128 stands for zero in the data rows.
The table, row by row:
[110 122 139 109 95 235 156 199 255 188 86 176 124 197 101 88 192 117 132 193 140]
[102 120 172 84 138 174 179 129 224 183 110 123 105 194 102 119 169 52 123 146 148]
[94 255 106 116 133 201 124 214 211 113 108 154 108 134 85 107 186 139 140 183 103]
[75 226 92 63 91 167 136 205 208 110 104 152 135 120 39 100 179 50 134 158 107]
[123 255 98 98 184 202 185 152 186 132 96 118 55 126 68 116 188 175 128 179 155]
[90 254 129 148 168 233 98 229 229 130 63 157 125 175 140 56 198 116 64 193 183]
[111 249 113 125 191 188 185 131 185 116 115 113 88 123 71 106 175 144 144 158 148]
[124 255 121 146 179 201 193 168 183 95 85 118 74 127 55 90 143 151 138 156 159]
[108 193 117 120 109 201 170 210 222 125 109 110 118 141 51 102 157 103 140 173 131]
[103 207 74 95 85 214 161 219 248 122 127 105 106 121 28 99 181 113 131 187 145]
[142 139 126 118 139 157 225 146 232 162 103 94 114 138 39 89 158 113 105 160 191]
[92 95 165 30 135 177 226 141 255 179 101 147 133 190 58 98 166 32 117 173 154]
[63 214 115 56 98 181 148 194 201 113 113 145 118 124 48 112 159 56 122 176 120]
[80 188 105 34 105 186 151 182 186 129 92 166 131 132 34 104 163 32 128 171 122]
[97 203 105 43 138 164 248 146 182 121 145 102 103 129 0 108 130 12 126 170 182]
[75 225 132 72 94 189 124 185 196 137 117 144 124 120 41 112 146 76 127 151 97]
[106 202 128 112 170 212 153 149 221 144 99 178 93 176 133 96 186 160 135 160 157]
[83 232 159 45 174 190 183 142 161 127 93 140 108 154 68 58 153 34 70 172 177]
[101 254 126 118 108 220 116 217 214 113 89 150 132 161 123 98 186 113 78 182 139]
[142 255 142 153 194 228 207 160 174 121 89 96 104 162 107 60 178 136 65 192 208]
[75 223 109 69 102 185 133 219 203 118 105 155 110 127 7 132 170 55 132 173 105]
[111 216 141 104 183 183 180 147 161 128 95 127 131 158 135 100 175 83 89 161 183]
[107 221 114 117 170 180 195 134 182 123 111 116 70 118 85 109 164 160 125 177 147]
[60 225 102 37 98 187 129 194 190 123 109 147 136 126 42 121 162 46 141 180 104]
[94 210 107 121 114 173 153 191 244 122 111 137 117 136 61 109 154 118 110 170 134]
[90 255 117 88 137 239 105 218 216 125 99 176 98 133 77 120 181 153 133 187 114]
[93 222 127 54 166 136 168 148 153 133 110 141 90 148 41 111 170 73 136 142 146]
[106 185 103 109 111 204 166 192 200 139 109 102 113 151 54 101 170 104 131 149 133]
[126 255 105 121 196 211 240 163 206 108 116 84 82 105 15 91 182 180 127 178 178]
[107 192 117 71 130 170 255 127 177 110 125 78 123 133 0 111 142 57 127 160 173]
[130 195 124 125 166 182 198 146 191 146 105 92 84 125 56 114 146 137 136 154 156]
[94 112 135 33 137 173 210 156 200 154 94 153 132 194 74 116 169 62 127 179 151]
[139 241 124 135 173 178 176 152 194 110 88 98 119 162 116 76 176 101 91 172 219]
[144 125 134 109 135 198 247 149 255 206 121 118 107 181 75 91 145 107 132 149 192]
[94 221 122 104 175 168 149 140 164 94 118 138 89 107 91 144 143 151 149 152 120]
[104 255 127 142 127 218 110 238 227 113 80 156 127 134 122 62 213 118 95 196 152]
[87 96 148 34 133 173 215 136 250 196 99 140 125 212 51 100 162 36 132 164 171]
[138 130 152 114 140 174 242 158 222 161 112 84 110 163 39 92 142 120 138 168 200]
[130 231 135 139 178 207 230 154 204 131 96 77 123 178 73 69 149 122 82 184 227]
[71 203 108 53 115 142 141 167 166 122 116 149 146 108 50 131 183 53 137 151 120]
[99 215 110 74 86 167 119 206 170 131 101 160 118 105 65 116 163 74 131 141 107]
[85 205 104 72 99 178 146 197 193 125 104 147 104 108 40 115 167 61 122 152 113]
[104 111 148 116 104 199 143 215 255 175 110 171 117 203 117 69 199 124 136 182 141]
[84 255 108 96 162 241 101 232 216 120 96 179 65 113 88 109 193 151 128 224 126]
[106 252 151 150 194 212 189 153 198 120 78 98 115 152 124 55 168 133 65 187 222]
[75 255 94 0 171 174 180 124 181 112 109 147 69 102 24 116 175 56 126 161 154]
[99 185 116 52 137 139 212 130 165 135 114 103 107 144 13 127 136 64 107 150 185]
[99 217 136 160 123 204 125 190 193 108 94 139 111 150 136 101 192 111 95 169 166]
[108 255 99 111 182 207 203 142 215 102 106 93 45 108 24 111 180 162 153 174 143]
[63 201 79 47 113 176 149 194 173 131 111 154 124 127 18 120 170 52 123 175 108]
[95 197 141 104 165 173 155 142 142 130 81 100 115 159 110 99 146 76 95 185 155]
[105 228 103 48 128 163 255 133 184 152 96 84 116 143 0 103 138 50 109 164 198]
[101 255 151 139 226 211 120 157 190 121 75 155 79 153 161 66 199 156 82 208 174]
[101 162 141 107 86 241 101 230 255 150 101 161 133 162 69 94 190 101 140 179 127]
[87 217 111 57 113 166 158 184 191 131 103 157 133 127 15 108 148 39 122 171 126]
[122 217 114 144 167 192 227 157 203 134 90 83 120 140 74 68 157 96 76 184 216]
[81 252 129 65 140 141 172 132 148 128 109 146 110 139 49 106 175 75 122 168 127]
[85 234 117 65 159 145 174 139 146 112 122 139 108 126 49 124 142 103 125 143 127]
[77 221 121 34 113 173 160 191 179 127 119 137 132 131 0 120 159 32 127 152 127]
[101 200 114 118 75 176 150 200 200 110 99 136 108 134 48 105 158 115 110 154 136]
[113 255 125 137 215 209 138 146 169 97 94 147 84 147 133 79 183 161 116 171 168]
[93 235 137 54 173 180 188 141 147 130 76 137 125 159 59 94 154 8 83 164 144]
Every row adds up 2 patterns from a hidden set, each pattern the same size and each with its own weight. Each row also carries a little noise. Patterns are numbered from 0, in the order they first appear below.
Rows drawn again from the table, each followed by the numbers of its patterns, largest weight first:
[101 255 151 139 226 211 120 157 190 121 75 155 79 153 161 66 199 156 82 208 174] 0 1
[99 217 136 160 123 204 125 190 193 108 94 139 111 150 136 101 192 111 95 169 166] 0 2
[94 221 122 104 175 168 149 140 164 94 118 138 89 107 91 144 143 151 149 152 120] 1 3
[124 255 121 146 179 201 193 168 183 95 85 118 74 127 55 90 143 151 138 156 159] 1 4
[63 201 79 47 113 176 149 194 173 131 111 154 124 127 18 120 170 52 123 175 108] 3 2
[138 130 152 114 140 174 242 158 222 161 112 84 110 163 39 92 142 120 138 168 200] 4 5
[123 255 98 98 184 202 185 152 186 132 96 118 55 126 68 116 188 175 128 179 155] 1 4
[110 122 139 109 95 235 156 199 255 188 86 176 124 197 101 88 192 117 132 193 140] 5 2
[83 232 159 45 174 190 183 142 161 127 93 140 108 154 68 58 153 34 70 172 177] 3 0
[99 215 110 74 86 167 119 206 170 131 101 160 118 105 65 116 163 74 131 141 107] 2 3
[130 231 135 139 178 207 230 154 204 131 96 77 123 178 73 69 149 122 82 184 227] 4 0
[130 195 124 125 166 182 198 146 191 146 105 92 84 125 56 114 146 137 136 154 156] 4 1
[84 255 108 96 162 241 101 232 216 120 96 179 65 113 88 109 193 151 128 224 126] 1 2
[101 162 141 107 86 241 101 230 255 150 101 161 133 162 69 94 190 101 140 179 127] 2 5
[142 139 126 118 139 157 225 146 232 162 103 94 114 138 39 89 158 113 105 160 191] 4 5
[75 255 94 0 171 174 180 124 181 112 109 147 69 102 24 116 175 56 126 161 154] 3 1
[60 225 102 37 98 187 129 194 190 123 109 147 136 126 42 121 162 46 141 180 104] 2 3
[101 200 114 118 75 176 150 200 200 110 99 136 108 134 48 105 158 115 110 154 136] 2 4
[142 255 142 153 194 228 207 160 174 121 89 96 104 162 107 60 178 136 65 192 208] 0 4
[106 252 151 150 194 212 189 153 198 120 78 98 115 152 124 55 168 133 65 187 222] 0 4
[71 203 108 53 115 142 141 167 166 122 116 149 146 108 50 131 183 53 137 151 120] 3 2
[87 217 111 57 113 166 158 184 191 131 103 157 133 127 15 108 148 39 122 171 126] 3 2
[104 111 148 116 104 199 143 215 255 175 110 171 117 203 117 69 199 124 136 182 141] 5 2
[104 255 127 142 127 218 110 238 227 113 80 156 127 134 122 62 213 118 95 196 152] 2 0
[97 203 105 43 138 164 248 146 182 121 145 102 103 129 0 108 130 12 126 170 182] 3 4
[103 207 74 95 85 214 161 219 248 122 127 105 106 121 28 99 181 113 131 187 145] 2 4
[99 185 116 52 137 139 212 130 165 135 114 103 107 144 13 127 136 64 107 150 185] 3 4
[102 120 172 84 138 174 179 129 224 183 110 123 105 194 102 119 169 52 123 146 148] 5 3
[144 125 134 109 135 198 247 149 255 206 121 118 107 181 75 91 145 107 132 149 192] 5 4
[106 185 103 109 111 204 166 192 200 139 109 102 113 151 54 101 170 104 131 149 133] 2 4
[106 202 128 112 170 212 153 149 221 144 99 178 93 176 133 96 186 160 135 160 157] 1 5
[75 223 109 69 102 185 133 219 203 118 105 155 110 127 7 132 170 55 132 173 105] 2 3
[93 222 127 54 166 136 168 148 153 133 110 141 90 148 41 111 170 73 136 142 146] 3 1
[95 197 141 104 165 173 155 142 142 130 81 100 115 159 110 99 146 76 95 185 155] 0 3
[111 249 113 125 191 188 185 131 185 116 115 113 88 123 71 106 175 144 144 158 148] 1 4
[77 221 121 34 113 173 160 191 179 127 119 137 132 131 0 120 159 32 127 152 127] 3 2
[92 95 165 30 135 177 226 141 255 179 101 147 133 190 58 98 166 32 117 173 154] 5 3
[107 192 117 71 130 170 255 127 177 110 125 78 123 133 0 111 142 57 127 160 173] 4 3
[122 217 114 144 167 192 227 157 203 134 90 83 120 140 74 68 157 96 76 184 216] 4 0
[139 241 124 135 173 178 176 152 194 110 88 98 119 162 116 76 176 101 91 172 219] 0 4
[105 228 103 48 128 163 255 133 184 152 96 84 116 143 0 103 138 50 109 164 198] 4 3
[113 255 125 137 215 209 138 146 169 97 94 147 84 147 133 79 183 161 116 171 168] 1 0
[81 252 129 65 140 141 172 132 148 128 109 146 110 139 49 106 175 75 122 168 127] 3 1
[85 205 104 72 99 178 146 197 193 125 104 147 104 108 40 115 167 61 122 152 113] 2 3
[75 225 132 72 94 189 124 185 196 137 117 144 124 120 41 112 146 76 127 151 97] 2 3
[126 255 105 121 196 211 240 163 206 108 116 84 82 105 15 91 182 180 127 178 178] 4 1
[87 96 148 34 133 173 215 136 250 196 99 140 125 212 51 100 162 36 132 164 171] 5 3
[90 255 117 88 137 239 105 218 216 125 99 176 98 133 77 120 181 153 133 187 114] 2 1
[63 214 115 56 98 181 148 194 201 113 113 145 118 124 48 112 159 56 122 176 120] 2 3
[101 254 126 118 108 220 116 217 214 113 89 150 132 161 123 98 186 113 78 182 139] 2 0
[85 234 117 65 159 145 174 139 146 112 122 139 108 126 49 124 142 103 125 143 127] 3 1
[111 216 141 104 183 183 180 147 161 128 95 127 131 158 135 100 175 83 89 161 183] 0 3
[80 188 105 34 105 186 151 182 186 129 92 166 131 132 34 104 163 32 128 171 122] 3 2
[90 254 129 148 168 233 98 229 229 130 63 157 125 175 140 56 198 116 64 193 183] 0 2
[93 235 137 54 173 180 188 141 147 130 76 137 125 159 59 94 154 8 83 164 144] 3 0
[108 193 117 120 109 201 170 210 222 125 109 110 118 141 51 102 157 103 140 173 131] 2 4
[94 255 106 116 133 201 124 214 211 113 108 154 108 134 85 107 186 139 140 183 103] 2 1
[94 112 135 33 137 173 210 156 200 154 94 153 132 194 74 116 169 62 127 179 151] 3 5
[75 226 92 63 91 167 136 205 208 110 104 152 135 120 39 100 179 50 134 158 107] 2 3
[108 255 99 111 182 207 203 142 215 102 106 93 45 108 24 111 180 162 153 174 143] 1 4
[107 221 114 117 170 180 195 134 182 123 111 116 70 118 85 109 164 160 125 177 147] 1 4
[94 210 107 121 114 173 153 191 244 122 111 137 117 136 61 109 154 118 110 170 134] 2 4
